(in the rows, 128 means zero)
First come named turns, each shown by rows before and after it. For each pair of rows after them, which turns, in which order, take the first row to the second? The first pair is done for you.
Z582 (before |-> after):
[120 136 143 140 157 101 129 142 109 128 108 136 121 128 104 124 109 133
 135 127 154  96 117 139 135 118] |-> [110 109 129 138 139  99 104 127 116 110 112 126 142 109 147 116 141 155
 135 137 131 101 136 129 124 115]
[125 150 135 130 121 154 156 116 133 143 155 107 122  95 103 151 135 111
 114 143 137 104 177 149 120 137] |-> [116 159 149 131 139 140 142 114 116 137 141 113 115  93  98 152 119 116
 122 144 150  92 170 154 132 131]
[140 144 138 112 170  86 120 178 101 140  84 175 111 180 107 104  90 105
 137 119 146 125  65 161 152 137] |-> [124  98 128 107 151  70  59 148  97 110  64 172 139 145 179  92 127 153
 136 137 126 123  88 147 131 125]
[ 91  94 135 107 115 124 104  85 122 105 131 105 121  70 177 125 155 161
 131 158 135 104 180 117 102 134] |-> [126 120 112 117  89 160 166 111 160 129 176  93 120  93 151 141 160 124
 116 147 110 138 191 118  97 145]
Z268 (before |-> after):
[127 133 123 130 106 128 129 131 116 125 144 124 135 122 147 119 125 133
 145 130 119 137 128 127 119 127] |-> [122 131 135 129 123 120 122 127 106 122 132 129 127 124 141 118 119 138
 149 136 133 123 123 128 124 125]
[ 95 130 139 111 151 125  51  95 119 148 117 128 155 154 118 112 104 133
  96 147 128 125  99 148  93 148] |-> [111 152 137 111 153 136  92 117 131 167 133 130 147 177  92 115  88 109
  92 131 125 140  91 150  99 156]
[136 123 120 145  79 155 140 143 142 162 156 105 135 107 137 139 164 147
 112 102 110 167 122 105 121 147] |-> [110 105 140 137 102 128  80 116 111 136 118 114 130  86 162 131 163 178
 124 115 133 135 121 110 126 136]
Z569 (before |-> after):
[170 165 120 113 105 129 127 117 189 164 137 141 108 175 111 123  82 135
 137 122 111 123 112 151 188 121] |-> [166 140  98 110  73 136 108 104 203 152 146 127 134 154 151 120 119 156
 133 133  83 138 136 141 172 122]
[129 126 132 132 138 139 108  95 126 112 101 131 102 118 150 123 106 147
 126 155 148 111 137 142 124 125] |-> [144 134 131 132 149 144 117 111 124 124  98 145 100 143 125 116  93 135
 128 143 150 118 112 145 136 128]
[ 80 168 161 124 169 126 161 101 124 140 148 111  71  82 101 182 101  96
 120 152 175  57 167 113 121 138] |-> [142 183 149 127 161 131 183 176 140 172 136 153  87 175  72 157  71  66
 118 102 139 114  92 120 148 132]
Then:
Each pair is 2 to 4 turns apart.
[128 164 165 130 182 125 157 145 108 141  99 146  94 156  75 140  83 100
 122 112 176  98  95 145 155 132] |-> [ 88 108 131 132 131 132 113  83 123 101 126 103 131  63 172 154 159 156
 113 156 151  90 183 122  94 132] | Z569, Z569, Z569
[150 152 142 122 121 128 113 159 128 154 107 152 140 164 137  97 112 114
 125 113 118 146  78 134 151 119] |-> [115 134 124 125  91 139 115  98 141 129 141 101 144  83 174 124 155 133
 119 156 116 117 160 125 113 125] | Z582, Z569, Z582, Z569
[138 100 130 109 127 109  78 157 104 139 100 143 125 192 144  93 121 137
 138 107 118 122  71 126 152 125] |-> [107  89 110 117  88 140 106  97 126 120 156  79 132 104 169 130 166 146
 128 154 115 105 168 115 104 135] | Z569, Z582, Z569
[ 93 115 150 126 143 104  84  88  98 111 102 124 117  89 137 121 145 163
 138 138 148 100 134 133 115 136] |-> [149 154 116 140 107 151 181 144 151 153 160 115 128 148  90 128 135 105
 114 109 110 165 126 134 113 156] | Z569, Z582, Z582, Z582
[145 134 184 159 133 189 193 148 135 123 165 121 103  72  89 160 137 106
 129 155 209  92 151 152 133 121] |-> [130  72 183 142 139 139  73 147 103  85  99 160 144  72 178 118 169 172
 143 155 187  93 119 139 136  96] | Z569, Z582, Z582
[119 146 145 150 119 124 113 177 148 139 112 149 127 151  99 126 123 109
 127 141 104 140 106 148 140 116] |-> [104 137 132 158  99 141 132 154 163 131 139 119 126 106 115 144 147 115
 119 160 100 130 153 140 119 120] | Z569, Z569, Z582
[144 119 137 116 191  92 115 148  50 133 101 168 124 129 121 107 120 156
 147 147 113  91 124 125 204 120] |-> [156  95  89 125 125 131 139 143 103 131 155 125 162  99 169 114 177 165
 122 155  54 134 189 109 160 127] | Z569, Z569, Z569, Z582
[137  93 127 154 139 103  78 174 134 124 101 150 130  92 151 122 135 161
 155 148 115 132  81 112 126  72] |-> [161 125 130 164 140 119 140 202 146 153 120 150 118 126  97 129 106 117
 149 128 121 149  64 119 141  81] | Z569, Z569, Z569, Z268
[204 131  99 141  86 148 136 153 136 147 142 147 146 184 133  79 150 150
  84 104 101 164 107  97 132 125] |-> [126 137 141 136 131 133 134  64  98 119 139 102 100  82 119 123 146 166
  99 159 176  72 175  98 116 135] | Z569, Z569
[ 94  99 178  96 181 127 131  76 180 148 129 156 119 107  66 134  94 149
 134 162 169  60 149 157 163 128] |-> [116  51 123  93 114 140  97  88 217 139 142 140 184 108 148 114 156 175
 120 164  97 119 171 137 132 121] | Z569, Z569, Z569
[162 113 118  98 107 129 110 147 177 134 126 104 169 106 220 117 184 143
 127 120  85 180 130  93  79 139] |-> [159 139 120 103 101 158 168 132 187 143 162  79 148  87 175 147 173 115
 124 129 101 171 159  98  73 151] | Z582, Z569
